One turn moves each row of this set onto another row. After a few examples, where does it send each row asked below?
Z_275: [-20 -15  -9   8  -7 -13  31  -1  -3  40  -2   5  12 -14  20  29  -1   6
 -32   6   0   9 -13  -4   0  -7  -3 -14 -40   3   8   6  -5  -4  -7 -28
   1  16   4  -2  -5  -5  -4  -5  -7]
Z_751: [ 24  -4  -6   1   3  26 -10 -19  17 -15   7  -5 -12 -13  17 -15   6   6
 -18  10 -27   6   5  12 -11  -2  17 -23  25   3 -18  -3 -16  -4   1 -38
  -7   0   8  -2  22  15   8  34 -23]
Z_367: [-31  -9  12   9   7 -34  19  -7   5 -18  -6 -10   9   6 -19   6   4 -11
   3  -2  -3   4  19  15  14   5   4 -21  14   2  20 -13  -2  10   4  22
  -1  22  17   1  -8  13  -6  -7  12]
Z_598: [ 17 -34   2  -1  11  11  -5   2   5  12  12   5  28  -4 -32  27   0  28
  -1   9  13  -4 -15  24 -20  -1 -10  19 -18   6 -21  -6  -2  -5   6  -6
   1 -23   2   2 -28  13 -16  -8   6]
Z_456: [-27 -12   1  25   8   6  60   3  -3   8  11   2   2  18  12  -6  13   0
 -13   1   2   3   6  -7  11  15   5  22  24  -7  -5   6 -11  -8  -6  -5
  -4  16   0  -1   2 -12  -4 -15  -2]
Z_133: [  8 -11 -20  -4  38  -2   9   0  -2 -23   7   1 -14  37 -14 -21 -33  -8
  12   3  -7 -13   1  -5  -2  -8 -19  27  19   7   1   6 -15  -2  -6   9
  10 -17   3   0  -7   3  -6 -16  -4]
Z_923: [-15  19   8 -11  -2   3  24 -14  -4 -13 -11  -5   2 -10   8 -22   0 -15
  12   3  11  11  -5   1   6 -16  12 -27  38   5   7  -1  -2  11  -9   7
  38 -36   4   3   0  19  -7  -2 -11]
Z_576: [-11  12 -10  16  15  11  31   2  12   7  17  13   1  -3  11   8  21   5
 -41   2 -12   2 -24  10  -6 -17 -11 -17  12  26 -21   5 -24  -1  -8  22
   2  -4   7  -3  34  -6   6   0  17]
Z_781: [-26  14 -10  16  10  24  17   3   3   1  -2  17   2   6   9  15  29  -3
 -42   0 -10  -4  -6   6   4 -32 -16  -8  10  21  -7  -4 -17   9  -3  12
   5  -7  28  -4  25   3   1  10  19]
Z_242: [ 16   7  -5  -4  10   1 -23  -6 -13  43  18  -4   2  -9   4  15   8  11
  32  11  -6  11 -22  -8 -11   5  -7 -29  -7  -3  -4  32 -11  -6 -17  -6
   0 -42 -16  11   1   8  -1  11  -3]
Z_264: [ 46  22  -3  12   7  13   7   0   7   8   3  -4   4   2 -43  26  -7  13
 -14   7  19   6   0   4  -3  11 -25   0 -18   5 -13 -10 -12  -1  -8 -19
  19  30   6  -6  39   4   9  15  -7]
Z_990: [ 32  21 -12   4  12  12 -12  13  -5  -2   1   5   9   9 -28  30   8   3
 -11   3  12  -6   8   3  -2   7 -28   4 -10   2   2 -10 -15  11  -7 -27
  15  39  20 -11  28   4  17  28 -13]
Z_70: [-18  28  13  18  -2 -36  13  11  18 -17  -7  -2  -7   2 -15 -17  -1  14
  19  -3  -6  -8   5   4  10   5  15  -2   2   0   3   9 -10  24  -2 -17
  -7  50   5   2 -10   0  -4   6   1]
Z_114: [  9   1  12  17 -16  17  -1 -21  25  -1 -13  -8   8 -27 -17 -27   7  16
 -20   9 -12  16   4  -6  -7 -14 -11 -18  15   6 -17  -1   7   5   7 -37
  -1 -13  14  -4  31  13 -14  35  -6]
Z_695: [ -9  17 -12  11  13  31  30  -8   9  -5   7   3 -23  -3  -2  12  26   7
 -48   4  -3   0  -9  11   0 -25  -6  -2   1  17 -28  -9 -22  -5  -4  12
  12  -8  20   5  19   4   2  -7  12]
Z_878: [  6 -12 -11   6  30  -6  16  -3   4 -10   1   2   1  33 -26 -25 -41  -4
  13   2  -3  -5  -6 -12   0 -11 -31  23  17  12   2   9  -6   0  -6  13
  11 -23   2  -1   6   0 -17 -15   7]
Z_725: [ 41  18 -14  12   6  11   1  10   7  11  13  11  19   7 -28  23  -5  -5
 -10   4  -2   3  -3   5 -16   6 -20 -14 -14   4  -2   4 -11   2 -19 -17
  12  39   4 -18  40   4  10  31 -13]
Z_697: [ 13 -13  12  12  -2  -8  -5  -3   8 -22  -1  -8  13 -12  16 -13  11  39
 -17  14   0  10  -6  -2  -4   4  -9  -9  24  20 -22 -12 -19   0  24 -36
   2  -5  10  -4  17   2  12  34  -9]
Z_641: [ 44  -4 -13  -2   0  -3 -13  -8  -4  -5   8   1  -3   9   2 -32  15   0
  28   9  10  -2   4  19  -1 -23  27  -3 -51  -3  -7   9  -7  -2  -5  -2
   2  12  11  -2  19 -14  -5  31  -2]
Z_638: [ 27  14 -17   3  -1  -7  39 -11 -13  10  13   4 -17  10   2   5  25  10
  45  15  17  -1  -2  -3 -16   0 -13   4  -6  -4 -36 -16 -16 -12   2 -41
  -1  -1   8   1   8  10   3  14  -9]
Z_475: [ 12  10  -7  -3   2   5 -12 -10 -16  23  11 -16 -14 -15 -19  16  20  21
  22  18  11   5 -11 -14 -15  -7  -9  -6 -25 -10 -23  16  -8 -13  -7 -19
  21 -47  -3  11 -25  12  -4   4  -8]
Z_460: [ 30  15   3  -6   1  20   2  -1   8 -13  -2  -2   6 -22 -11   0 -19  14
  47  14  -3  -3 -13  11   1 -10 -19   1 -28  -2   8  -5 -19   3  -5   2
  18 -37   1  -3 -27   9   0 -17  -3]
Z_183: [-25  -9  -5  23   6  28  57  -8  -1   7   7   2  -6  21  12  -3   8 -14
 -14  -1  -6   1  17  -2  11   7  16  17  19 -14  -3   5  -9 -11 -12  -8
  -2  15   4   0   1  -2  -9 -11  -7]
Z_608: [-33  -8   5  29   1  18  55  -4   0  17  -1   5   7  17   3  -7   8  -9
 -12  -4  -1   5  14  -7  17   7   2  17  22  -9   6  10   0  -1 -11  -5
  -7  11   5  -1  10  -6 -16  -9   2]
Z_35: [ 18  17  -7   9  -3 -13  30  -9  -6  37   6  13   1   4  -1  -6  22   3
  52   9   9   2  -8  -6 -10   2 -27  -9   5  -1 -17   1  -4   2  -9 -34
 -18  -4   4   1  36   5  -6  21   4]
Z_810: [-23  -6 -18  -5   1  -2  19  -4  -5  39  -6   1 -10 -24  10  22  15  -1
 -36   1  -3   0  -4  -1   4  -7  -2  -7 -35 -10  11   8   0   5 -14 -36
  -5  18  15   4  -9  -3  -4  -9 -12]
Z_82: [ 20   6  -3   2   6   7 -37  -6  -4  13  -4   0   6   4  -1  -6 -21   6
 -40  13  18   5   7  -7  -1 -20 -11  14 -17   8 -24   4   0   5   1  10
  12  29   9  -3 -18 -19 -13  28  16]
Z_644: [ 18  16  -1 -13   9  15 -18  10   1 -11  -5   8  10 -16   1  -1  -9   3
  51   8 -11 -12 -11  12   8  -7 -24  -1 -14  -1  25   0 -19  17 -10   1
   4 -33   8  -5 -24   8   6  -5  -5]
Z_201: [-18  -4   6   9   1 -15  35 -24  15 -18   0 -17  -8  -1 -35   2  -2 -19
  -3   2  -5   8  23  19   5  -2  17 -21   0  -8   5 -14   2  -3  -1  21
   7  17  12   4 -11  21 -16 -17   6]
Z_152: [ 28   3  -7  -2  15   4 -40  -2  -3  21   6   5   6   7  15  -6 -25  -1
 -36  10   7   6   0   1  -3 -10  -4   2  -7  10 -20  13  -8   4  -6  15
   2  34   0  -2  -8 -22  -6  28  12]
Z_619: [  0   4  -6  -1  -1  10 -30  -3 -28  21   0   0  11  11  12  32  11   9
  31  12   3   2  -5 -10  -5 -15  -9 -17 -17   0   6  13 -12  -4  -3 -20
  16 -43   7   3 -22  17  -1  25  -2]
Z_692: [ 27  14  -5  -7   4   9  -1  10  11  -3  11   9  16 -27  -7 -12 -12   3
  50  11 -20  -6 -22   9 -11  -4 -21 -10 -20  -1  11  13 -17   8 -18   7
   6 -31  -8 -11 -20   3   1 -10  -7]
Z_143: [ 14 -26  -8  -8  17  16 -16   0  13  34  17  15  27 -15 -37  11   5   4
   1   2 -10  -6 -18  26 -22  -2  -9   3  -6  -2  -5  17  10   6 -19  -3
 -20 -18  -3   1  -9  12 -22  -3   4]
Z_198: [ 15 -31  -7 -16  23  27 -31   1  -4  15   7  13  19   7  -7  34  -1   9
   5   2  -2 -10  -4  38  -6   0   2   8  -3   3   3  -2  -7   5  -6  -8
 -17 -16  10   6 -19  18  -8  -1   2]
Z_915: [ -5  32  20  21 -10  -9  19 -11  24  -7 -16  -8 -15   7 -19  -9 -24  11
  18  -4  -6   2  15  14  20  -2  26 -11  -6  -3   6   4  -7  15  -5 -15
  -6  40   1  11   4  10 -15  -1   7]
Z_526: [ 41   0   1   2  -5  -4 -12 -13  -1   6  -5  -1   3   6  -7 -34  10   6
  28   6  21   3   6  15   9 -25  17  -3 -50   0  -1   8   0   3  -1  -1
   1   5  13   3  29 -17 -13  27   6]
Z_927: [-16 -11  -1   6  15 -33  29  -8  13 -17  17  -9  -2  -1 -17  -1   2 -18
   3   0 -17   4   9  22  -3  14  20 -28  14  -4   8  -2  -8  -3  -8  27
  -3  27   0  -1  -6  12  -1 -14   2]
Z_402: [ -4   8  -8 -11   8  -4 -30  -4  10   1   2 -10  -4   9  -8  -4 -14  -1
 -19  21  10   0  -2 -24  -2  -3  41 -16 -32  -5 -13  -2  -9  -1  -7 -36
   9 -43   6  -3   3   9   4  26  13]
Z_465: [-10 -10  -9  -3   3  -4  25  -9  -4  42  -2  -5 -12 -16  25  32  -3  12
 -33   4   3   9 -10   7  13   5   5 -12 -33   0   6   1 -12  -4  -8 -27
  -5  16   5  12   0  -3   3 -19  -9]
Z_630: [  1   7  -8 -13  17 -19 -26   1  12   5  12 -13  -5   2  -8 -11 -12   9
 -19  20  10   1 -16 -25  -6  10  38 -18 -27  -1 -19   4 -14  -3  -8 -29
   4 -39  -4  -1  10   1   9  18  13]
Z_426: [ 31  10  -9  -2  10  12 -30 -12   3  23   6  -3  -7  -4  -8 -15 -23   0
 -41  12  12   8   1  -2  -6 -12  -2   8 -16   2 -31  11  -1   0 -10  12
   7  30  -2   3 -10 -19 -15  18  11]
Z_882: [-10  16   2 -13   0   0  28 -10  -3 -22   2  -6  -3 -10  13 -23   2 -14
  10   5   9   8  -9   2  -4 -12  18 -27  36   5  -4  -1  -9   3  -8   8
  42 -33  -1   1  -8  17   0  -4 -19]
Z_847: [ 17  18 -14   4  -7  15  22 -18 -15  20  -4  14  -8  21  11  12  16 -11
  51   8   4  -3  12   2  -5 -13 -11  -6  -2  -5 -10 -13  -8  -1  -7 -44
 -11  -3  20  -1  19  20  -7  29  -3]
Z_583: [ -3  24   7  22 -10 -18  27   0  24 -22   3   0  -7  13  -2  -7 -19   5
  18   2 -17  -3   8  14  -3  -2  36 -16  -9   0  -5   8 -17   5  -4 -15
   2  51  -5  -3 -13   8  -5   8  -3]
Z_364: [  5  -8 -21   1  29  10  10  -6   4 -13   3   8  -6  36 -22 -24 -40 -23
  11   1 -18 -10   4  -7  -6 -19 -20  18  14   4   8  12  -4   0 -14   9
  11 -19   4  -3   1   7 -19  -9  -1]
Z_622: [ -7   7  -1  -8  10 -16 -35   2   9  12   0  -5   9   8  -5  -8 -16   3
 -15  16   8   2 -12 -28   3   2  32 -23 -24   2  -4   4  -7   5  -9 -29
  -1 -42   2  -4  18   3   4  29  20]
Z_19: [ 38  -4  -4  -3   4 -17 -18   0  -8  -4   2  -2   1   6   1 -35  21  15
  28   8  23  -4   0  14   8 -16  15   4 -44   1  -5   6  -8   4   3  -1
  -2  11  13   3  22 -22  -2  26   3]
Z_270: [-15  16   6 -13   3 -13  24  -3  -5 -15  -1  -4   5 -14  10 -28   6  -8
  13   3  12   9 -14  -2   2  -7   8 -26  43   8   3   4  -6  12  -6  10
  37 -32   0   1  -1  12   0  -4 -14]

Z_695 turns into Z_576
Z_201 turns into Z_927
Z_198 turns into Z_598
Now find these:
Z_133 turns into Z_878
Z_114 turns into Z_751
Z_460 turns into Z_692
Z_402 turns into Z_630
Z_608 turns into Z_183
Z_264 turns into Z_725
Z_152 turns into Z_82
Z_882 turns into Z_270
Z_465 turns into Z_275
Z_619 turns into Z_475
Z_526 turns into Z_641
Z_583 turns into Z_70
Z_638 turns into Z_35

